Where one turn sends some rows of the set: a few examples, then the rows asked
J770: [-26   0 -16  21 -37  -2  29   4 -15  23 -41 -34  20   7  35]
J120: [  5  20  -1  -8 -27 -26  20  31 -12  23 -53 -35  -6  18  38]
J574: [-30  -7 -22  -2 -13  -8  13  -9 -21  33 -22   6  -1 -13   4]
J106: [ -1 -18 -35   8  11   7 -14  -3 -10   5 -27 -19  -1  -6  27]
J221: [  2  -3   1 -30 -34   2  20  -3 -11  -4 -15 -17  36  29  20]
J678: [-20  19   4  19  21   5   4  16 -29   8 -27 -26  36   1  17]
J651: [-27   9 -21  -1  -7 -33   3 -22 -49  22 -32 -24  22  18  31]
J410: [ 14  30   6  -2  -4 -22   9   8 -18  12 -31 -29  11 -23  14]
J139: [  9  31 -12 -29  -3   1   6  25  -6  32 -42 -25 -14  25  17]
J573: [-41  -9   0  -8  -2 -27  -7  14 -36  17 -29 -35  10  32 -10]
J983: [ -6  10 -24  -4 -10 -38   9  24 -18  18 -45  -7 -23   9  33]
J182: [-25 -14  -7  -7 -34 -28   4  30 -28  28 -40  -1   0  31  41]
J38: [  6 -32 -30  -5  -5   3  28 -12 -44  13 -46 -21  22  25  15]
J798: [  2 -11  12 -18  20 -25 -14  16 -32   0 -41 -16  39   5   7]
J16: [ -6 -23  -1 -21 -33  19  -2  -8 -27  21 -33 -31  13  46  18]
J488: [-32  11   0 -16 -24  -1  22   4 -49  28 -45 -33  30  -7  37]
J648: [-19 -12   6 -43   4  -7  -6  30 -10  34 -24  -8  18  35  36]
J698: [ 12  -2 -26  12  22  -4  15  10 -36  33 -25 -38  22   1   7]
J699: [ -9   0  -2  26  14 -12  20 -15 -25  24 -61 -21  23  14  14]
J19: [  0  17  18 -28 -11   0   2  31 -17  45 -48 -21   4   2  41]
J64: [-17  -1   4 -13  -4 -37   0  -2 -45  16 -31 -14  49  28  13]
J630: [ -3  28  10  -8  10 -13   3 -14  -8  20 -41 -54   6  12  22]
J592: [ -3  -5 -31   5 -17   6  24   6  -5  -6 -56 -40  -6   7  20]
J631: [ -1  -2  11 -23 -41  -8  17  33 -19  27 -47 -18  11  20  46]
J687: [-19  -8 -41  12 -14  -4   0 -20 -24  22 -18 -17   9  18  33]
J113: [-26 -27   4 -23  10 -27   3  18 -18  -3 -30 -49  17  20   8]
J723: [  7  13 -18 -25 -34  -7  19  28  -9  15 -41 -23  -7  44  23]
J414: [  1  -5 -31 -27 -12 -16  16  25   1  17 -23   8  -3  28  22]
J365: [-27  -9   2  -1  -6  15  16  -5 -36 -10 -48  -7  37  23  24]
J280: [  3  10   1 -45 -17  19   2  28 -15  39 -36  -9   4  27  26]
J398: [-44   1 -17 -11 -11 -16  -2  -2 -49  20 -34  -9  -5   9  -6]
J702: [ -7 -11 -23 -13   3  21  11  18 -47  -2 -12 -24  37  12  18]
J95: [-27   2  12 -22   3 -28 -10  28 -29  35 -47 -22   0  14  48]
J610: [-15 -24 -18 -19  -1  -8  20  -6  -3  14 -22  -7   8 -26  22]
J695: [  6  11   3   8  -2  -5 -14   4 -35  36 -47 -42 -13  -6  13]
J332: [  0  11 -13 -40  25 -18   1  24   2  24 -30 -13  -3  12  29]
J558: [-13 -35   0 -15   9 -18  16  11  10  10 -18 -33  22  -4  18]
J987: [  5   2  -5 -40  14  12   5  21 -31  17 -50 -29  23  10 -14]
J353: [ 11  -9 -21  -3   1  12  12  21   4  11 -45 -31  12  24 -15]
J733: [ 11 -20  -6 -15 -47  11   4  15 -37  11 -23  -5  16  11  10]
J276: [-17   9  10 -24  -7   3   9  19 -40  46 -34 -23  47   9   1]
J893: [  9 -31  -7  -4  13   4 -17  18  -7   1 -27  -7  25   5  11]

J592 -> J353
J120 -> J723
J365 -> J699
Where do these go?
J695 -> J733
J332 -> J648
J574 -> J610
J893 -> J798

Where one turn sends some rows of the set: a few examples, then the rows asked
J112: [ -6  16  12 -12  -6 -14 -31   6 -19 -10 -19  -8   8 -23  34   0   0]
J123: [ 29  11 -14  20 -13  17  -7  -1 -11 -27 -15 -23   9  15   5 -27 -16]
J908: [ -5  -7   9   6  15  19  20  -7   8  17 -18  -9 -17   1 -21  23 -35]
J640: [ 11  17  40  13 -10  25  24 -18   0  10  -9 -24 -15   3   3   9 -21]
J757: [ -3  -6  17  -9 -24 -15  -9  12  26 -12 -23 -30   7 -11  29  -2   3]
J122: [-16  -5  20  -2 -27 -11  12  14  24  -4 -22 -30   9  -7  26  -2   9]
J612: [ -8 -11 -12  10  30 -11 -18  28   3   4   8 -24 -10  -1  13   7   4]
J477: [  9  -1 -12 -12  30  -1 -13   3 -12   6  -5 -19  16 -11  33   1 -32]
J311: [ 18  29  -2  16  -2  15  10  -1  14   2 -30 -33 -23  -5 -20 -29 -19]
J323: [-15 -14  -9  12  29  -9 -17  18   6 -10   5 -20 -17  -6   5  24   3]
J212: [-19 -14  22 -12 -28  18 -16  18   3  -2 -11 -19  23  15   8  -3  11]
J689: [-13   4   9 -12  11  26 -11   5  13 -17   0   0 -19 -10 -39   9 -17]
J403: [  0  21  13 -18 -21 -16 -21   1 -13 -15 -30  -8   9 -22  27  -1 -16]
J643: [-13  -3   7 -19  17  18 -13  15  20 -25   3  -5 -20   0 -28  -2 -13]
J85: [-15 -13   6 -24 -33  -8 -10   8  22 -10 -14 -22  14  -9  20  -3  -9]
J670: [ -3  -6 -13 -10  35   4 -19  11 -12  10   3 -20   7   2  24   3 -26]
J944: [ 24  29 -13  14   2  16   5   0  15   3 -34 -20 -21  -2 -23 -23 -15]
J259: [  6  21  15  23 -21  13  21   7  -9   9 -30 -26 -36  -7  -6  -6 -20]
J682: [ -1  11  27 -18 -13  12 -17   0   5  -9  -4 -15  12  -3   7 -26 -49]
J355: [-23   9  11   0  21  15   4  -2   3 -16  12   3 -18  -6 -35   5 -11]
J667: [-11  -2  11   1 -19  15  31  15 -16  -3   2 -23  23   2   0 -35   4]
J338: [ 17  16 -18  16  -4 -20  17 -13  11   2 -28 -16 -17   5   1  22  -3]
J198: [  4  10  -8 -15  38   0 -26  24 -10  20  -4 -25   0  -8  13   5 -19]
J921: [ 13   0  -1  11   9  21  33  19  25  -1   1 -18  27  10  10 -12 -15]
J189: [-12  19  -5   6  23   9   7  15   9 -20   7 -24  -8  20 -24  22   4]
J748: [-13   9  13 -12 -31  10  16  22 -20 -12  -7 -23  22   3   6 -37  -1]
J955: [-17 -15  16  -3   8  13  13  -8  -5   8  -6  -6 -14  -5 -17  31 -38]
J360: [-18  16  -6  -4   6  22 -39  23 -22 -11 -12 -27 -17  -3   2 -22   3]
J824: [  0  23  -8  -2   4  -9 -38 -13 -13  18  -4 -27   9 -12   8  19 -16]
J993: [-18  -1  12   1  14  17  15  -4   4   3  -7   4  -7  -4 -22  27 -39]
J982: [  4  22  14  23 -10  10  13   4 -16  25 -18 -33 -34   2 -15 -18 -10]
J818: [ -1  13 -10  17 -14  10  26  -4 -23 -27 -24   0  27  -1   1 -14   6]
J753: [ 10  -6  -6  23  -2   8  18  -3 -17 -19 -28 -12  29   3   7 -29   5]
J53: [  0  11  12 -20 -23 -14 -25   2  -6 -15 -27  -4   7 -24  24   3  -2]
J273: [  1  17 -17  23  -8   1  17  -3 -23 -28 -25   0  17  -6 -15 -17   3]
J217: [ 21  23  -8  12  -6  21  19  -6  10   3 -22 -20  -3  -1 -24 -37 -20]
J724: [-12  -1   7  -2 -17  19  28  12 -30 -11  -8 -22  21   5   7 -36   0]
J864: [-24  -9  15   6  -2   2   1  -6 -33  -2  -8 -14  -5 -17 -21  27  14]
J75: [ -1  13  19  14  -8  17  10   7 -24  37 -14 -22 -34  -7 -12 -11 -18]
J186: [ -9 -11 -10   9  31  -1 -23  26   6  -9   1 -24 -10  -4  15   0  12]

J311 -> J724
J403 -> J186
J217 -> J748
Where do these go?
J689 -> J982
J212 -> J824
J682 -> J360
J477 -> J643
J85 -> J198

Where one turn sends some rows of the set: a few examples, then the rows asked
J222: [-31  29  -8 -12  14   9   1 -24 -18   7   5   7  12  12 -15  -5   5  11
 -35  -8 -10 -28  -3  -8   7  10  -7  12   0 -12  11  16 -14 -15 -28]
J67: [  9  12   8 -16  -4  -1  22  21  -1  19 -19 -19  -8  16   1  10   1   2
  12 -19 -11  -3 -40   2 -24 -20 -23  24   2 -17 -23  -8   3  -8 -14]
J990: [ 13  20   5  -9  -6 -20  -3  -1  -9   7   7  23 -26 -22  14   2   2  25
 -27  10 -19 -33  -4  -3  16  20  -4   9   6   1  13  -3  16 -19  -6]
J263: [  4  -9   0 -12  -2  13  28 -15  -9 -10 -19  35 -10  -5 -13  -8  -1  11
  -9  12  24  18   7  21  19  34 -17   5  -6 -11  24 -12  -6 -24 -15]
J244: [ 18  -8  -1 -23   1  18  33  12  -3   9  -1   2  -3  15   4  10   1  11
  23 -17   8  -7  -8   0 -15  10 -38  17  21 -14 -34   0  15 -28 -18]
J437: [ 24  14   1 -16  -6 -22   4   4  -9   0   6  25 -18 -18   0  24 -14  19
 -21  -1  -7 -12 -20  -8  15  30 -18   9  17   0  16  -5  11 -18  -4]
J352: [ -5   1   0  -1   4  21  27 -24  -6  -6 -14  32 -12   7  -8 -17  10  22
 -19  13  20   8  17  18  19  36  -1  -9   0 -16  24 -14   2 -16  -7]
J867: [  6  26   9  10   4 -12   3   0 -11   9 -24   5  -6   8 -19  26 -22  -5
 -33   5  12  13 -27   1   4   9  -4  11   3 -10  18  -7 -12  14  14]
J632: [-20  22  -6 -17   7   6   9 -18 -19   5   0   5  15   7 -32  12   1   9
 -27 -19  -7  -1 -25 -11   6  11 -18  14   6 -13  22   8 -20 -11 -30]
J726: [ -3  25   6  28   8  -8   4 -11 -12   9 -29   6  -9   7  -7   8 -16  -4
 -42  17  11  -2  -4   6   0   1  15   8  -5 -12  17  -3  -2   9  21]
J917: [-15 -16  20  -4   6  37 -10  11  20 -11   4 -29 -16   6  42  -2  -9 -22
  -2  -8 -35  -1   2  -8   5 -14  21  16   4   7  -8  -5  -5  -3 -16]
J474: [ -5 -14  -4  13 -15  12 -32   2  -7  -5  31 -23  22   9  23  -9  18 -11
  28  -5   8  25   7  18   9   3  14  -3 -14  25 -25 -12  -3   2   3]
J910: [-10 -21  -6  10 -23   5 -25   3  -1  -8  28 -27  19   2  17  -9  25  -7
  27 -17 -13  18  -4  24   5  -2  20   1 -19  25 -18  -6  10 -10  -8]
J868: [ -6 -16  -4  11  17  25 -34   0  25   0  -8 -19  12  19   2   2  26 -14
  33   9  -6 -17  -4  27   9  -5  16 -25  -4   4 -21   6   6 -28   3]
J380: [  0 -16   0  22  24  17 -36  -6  19   4  10 -21  23 -11   4  -3  32   2
  25  10  -5 -17  -3   4  -3 -19  10 -27   4  12 -19  -5   5 -20  11]
J626: [ -1 -19 -11   2  17  21 -45 -11  25  -6  -1 -19  18   5  24 -14  25   7
  29   8  -8 -17  -8  11   4  -7   6 -27   1   5 -10 -20  -7 -25   5]
J148: [  5  -7  -1 -12  -3  14  27 -15 -15  -4 -12  31  -8   0 -22   7   2  17
  -8   1  26  20  -1   8  21  33 -19  -2  12 -16  31  -8  -2 -18 -12]
J718: [ -7 -25 -17  14 -21   8 -33   2  -6 -10  25 -25  25   7  28  -1   9 -12
  23 -16  -4  10   7  15   3   3  14   6 -10  24 -23   0  10 -13  -2]
J507: [ 34  10  12 -17   8  -6  27   8   3   8  -2  -5 -11   7  13  -3  -4  13
  20  -1  21  13 -23   3 -21  -2 -26  -1  17 -14 -27 -29   2  -1  12]
J552: [-11 -26  20 -10  12  32  11   0  14 -15  22 -15 -21  -5  21  -5   3 -26
  15  -9 -17   0  15   4   9  -9  26  -4  16   6 -13  22  17 -25 -20]
J949: [  0 -25   3  25   7  36 -37  14  26   5 -15 -17  10   5  14   5  33   2
  25  13 -15 -15   1  14   9  -6   4 -11  -8  12 -14 -14   5 -20   3]
J237: [-19 -23  31  -1  18  39  -1  -2   7  -2  18 -26  -2 -12  24 -18  11 -12
   4   3   7  18  20 -10   2 -29  16  -4  12   4   1   1 -13   7  -8]
J224: [ -6 -25 -10  13 -24   4 -32  -3 -15  -3  19 -23  17  -1  25 -10  21 -16
  34  -5  11  21   4  20   9 -10  19  -1 -14  17 -12  -4   3 -11   3]
J17: [ 23  12   4 -12  -4 -28  -1   4  -8  -1   5  24 -15 -33   9  10 -16  17
 -26   8 -12 -18 -11  -7   8  21 -20  17   3   8   8  -5   7 -20  -6]
J880: [  1  26  10  17  10 -11   8   0 -12   6 -27   7  -2   2 -21  14 -25 -16
 -37  15  14   9 -13   9  -1   4  -2  17 -13  -4   7  -1 -14  11  11]
J177: [-24  23  -8 -23  14   1   9 -23 -16  -2   5   8  17   0 -28  -6  -3   5
 -28 -12  -5  -8 -15  -3   1   9 -18  16  -6  -6  12  13 -23 -19 -36]
J740: [ -1 -19  21 -21  13  14 -13  -5  15 -14  14 -21 -20   0  50 -17 -14 -21
  13  10  10   8   8   5   9 -15  25 -13  20   0  -2  -1  -7  -4   7]
J708: [  6  -7  -3 -11   8  16  29  -9 -18  14 -18 -12  11  10  -1  -5   4   7
  20 -13  29  15 -18  -9 -26 -25 -31  10  17 -28 -12 -13  -9 -14  -5]

J726 -> J222
J224 -> J718
J244 -> J507
Where do these go?
J867 -> J632
J917 -> J237
J880 -> J177
J380 -> J868

Where one turn sends some rows of the set: a few examples, then the rows asked
J970: [-33 -24   2  11 -13  -7 -39   0  16 -17  -4  14  32  41]
J988: [ -2 -16   5  20  -9   6 -67  19  28 -20   4  10  19  54]
J874: [ -3  15 -41  15 -13   9 -50  18  36  14  33   5 -12  10]
J531: [-21 -23 -16   3  14  14 -57  18  21 -12  15  -4  37  48]
J175: [-17  30 -14  -2 -36  28 -42  -7  49   8  17  -5   1  14]
J374: [ -7 -32  -6  -6 -17 -23 -50  14  15 -19  23  15  20  34]
J144: [-40  13  14   0 -22   1 -43 -24  38   7   9   1 -17   5]
J288: [-18  -4 -13  39 -10 -10 -56   8  24  34  13   2  23   5]
J808: [ -8  -8   6 -14  -7 -10 -65   3  16 -35  22 -10  -8  28]
J23: [ -9  -2  -6  -5 -14   7 -42  -7  35  45  43   4 -20  41]
J141: [-41  15  10   6 -12   1 -34 -13  28  41  33  -9  -6  32]
J305: [-13  -2   0  18 -10  -4 -42   5  30  55  39  -6  14  29]
J614: [-46  33  14  -2 -20   4 -46 -10  41  16  30  -2  -4  20]
J498: [-37 -13   2 -15  14   4 -47   1  22 -26  18 -20  21  29]
J871: [ -4   0 -26  -3  -9  23 -57   1  41  30  33  22 -20  41]
J445: [-20 -11  -7   7   2  13 -60 -12   5 -16 -10 -21  21  28]
J109: [ -6  -2  -7  19   5  -3 -52   5  36  43  29  -8  27   1]
J258: [-24 -28 -12 -22 -16  -2 -42 -17   7 -20   4   4   8  32]
J918: [-19 -16  -1 -21  -2   9 -58  16  33 -29  30   1  13  54]
J554: [-11  13  -1  29  -4   6 -34  12  60  13  15   0   7  -2]
J412: [  8  -7 -20  -4 -37  10 -65   3  37  20  28  21 -16  31]

J374 -> J258
J288 -> J412
J614 -> J109
Where do these go?
J988 -> J808
J141 -> J305
J531 -> J918
J874 -> J175

